In the data rows, the value 128 means zero.
Here are some points, one per row:
148 166 139 128 175 148 159 163 158 158 157 162
163 166 182 162 143 186 128 152 167 171 169 158
150 128 142 158 175 137 160 172 149 151 128 166
148 164 141 128 177 146 157 164 128 151 160 162
153 128 142 153 128 140 161 165 152 146 153 166
165 169 178 168 142 128 161 151 170 170 169 128
159 150 139 150 180 138 163 173 147 145 153 168
167 160 128 157 186 160 141 168 154 168 128 180
167 128 147 161 177 144 147 167 148 158 128 176
128 128 142 157 172 148 159 161 158 152 128 162
128 149 128 153 129 147 181 158 161 136 159 149
128 159 136 166 134 128 187 149 165 152 170 140
173 163 178 154 151 182 160 158 161 158 165 154
154 169 179 159 182 163 148 162 161 169 157 166
167 155 178 156 128 174 164 161 128 169 128 166
170 161 175 165 147 174 163 161 163 167 165 157
154 128 179 161 136 179 167 158 173 156 168 149
170 147 145 154 187 145 156 165 147 153 142 172
154 159 145 166 172 149 168 158 128 158 160 163
173 159 178 165 146 173 160 161 167 163 128 160
166 163 177 158 145 173 159 156 166 166 128 158
151 170 171 164 128 179 162 151 172 158 167 142
162 156 143 173 128 174 175 146 157 165 165 143
154 162 143 163 179 128 158 159 153 157 158 158
172 160 173 165 143 173 159 159 166 163 158 160
153 175 174 162 139 177 169 158 169 160 169 145
170 146 143 128 135 128 172 156 159 158 162 150
154 162 144 160 174 145 160 163 154 159 159 161
160 148 148 152 175 134 128 175 151 143 153 171
153 163 143 159 172 128 159 163 153 164 128 159
168 146 128 159 180 145 157 128 146 157 143 174
152 158 145 157 176 128 128 161 158 160 159 162
171 159 188 151 185 161 135 165 128 170 144 177
128 148 140 156 174 139 159 167 128 142 148 160
128 162 188 158 184 163 138 167 159 168 128 176
169 165 180 170 149 186 158 150 171 171 169 154
156 171 170 159 128 176 167 154 178 158 169 144
167 157 176 163 147 128 128 158 163 163 161 161
173 159 176 128 142 176 128 159 164 128 153 161
156 174 175 166 140 180 169 154 173 163 168 147
128 167 179 168 143 182 157 152 174 170 128 155
159 159 148 165 128 150 156 162 155 173 153 165
These points spread out most along one direction. How far along it is each point below, from 0 to 99? The average is 50, and the first point in the table lies past the average.
173 159 178 165 146 173 160 161 167 163 128 160 38
163 166 182 162 143 186 128 152 167 171 169 158 28
128 128 142 157 172 148 159 161 158 152 128 162 68
128 159 136 166 134 128 187 149 165 152 170 140 50
159 159 148 165 128 150 156 162 155 173 153 165 46
170 147 145 154 187 145 156 165 147 153 142 172 69
128 167 179 168 143 182 157 152 174 170 128 155 33
156 171 170 159 128 176 167 154 178 158 169 144 25
170 161 175 165 147 174 163 161 163 167 165 157 34
150 128 142 158 175 137 160 172 149 151 128 166 72
169 165 180 170 149 186 158 150 171 171 169 154 27
154 162 144 160 174 145 160 163 154 159 159 161 60
128 162 188 158 184 163 138 167 159 168 128 176 55
167 160 128 157 186 160 141 168 154 168 128 180 69
168 146 128 159 180 145 157 128 146 157 143 174 69
128 148 140 156 174 139 159 167 128 142 148 160 72
153 128 142 153 128 140 161 165 152 146 153 166 56
167 155 178 156 128 174 164 161 128 169 128 166 40
170 146 143 128 135 128 172 156 159 158 162 150 54
154 128 179 161 136 179 167 158 173 156 168 149 31
156 174 175 166 140 180 169 154 173 163 168 147 27
151 170 171 164 128 179 162 151 172 158 167 142 25
152 158 145 157 176 128 128 161 158 160 159 162 66
148 166 139 128 175 148 159 163 158 158 157 162 62
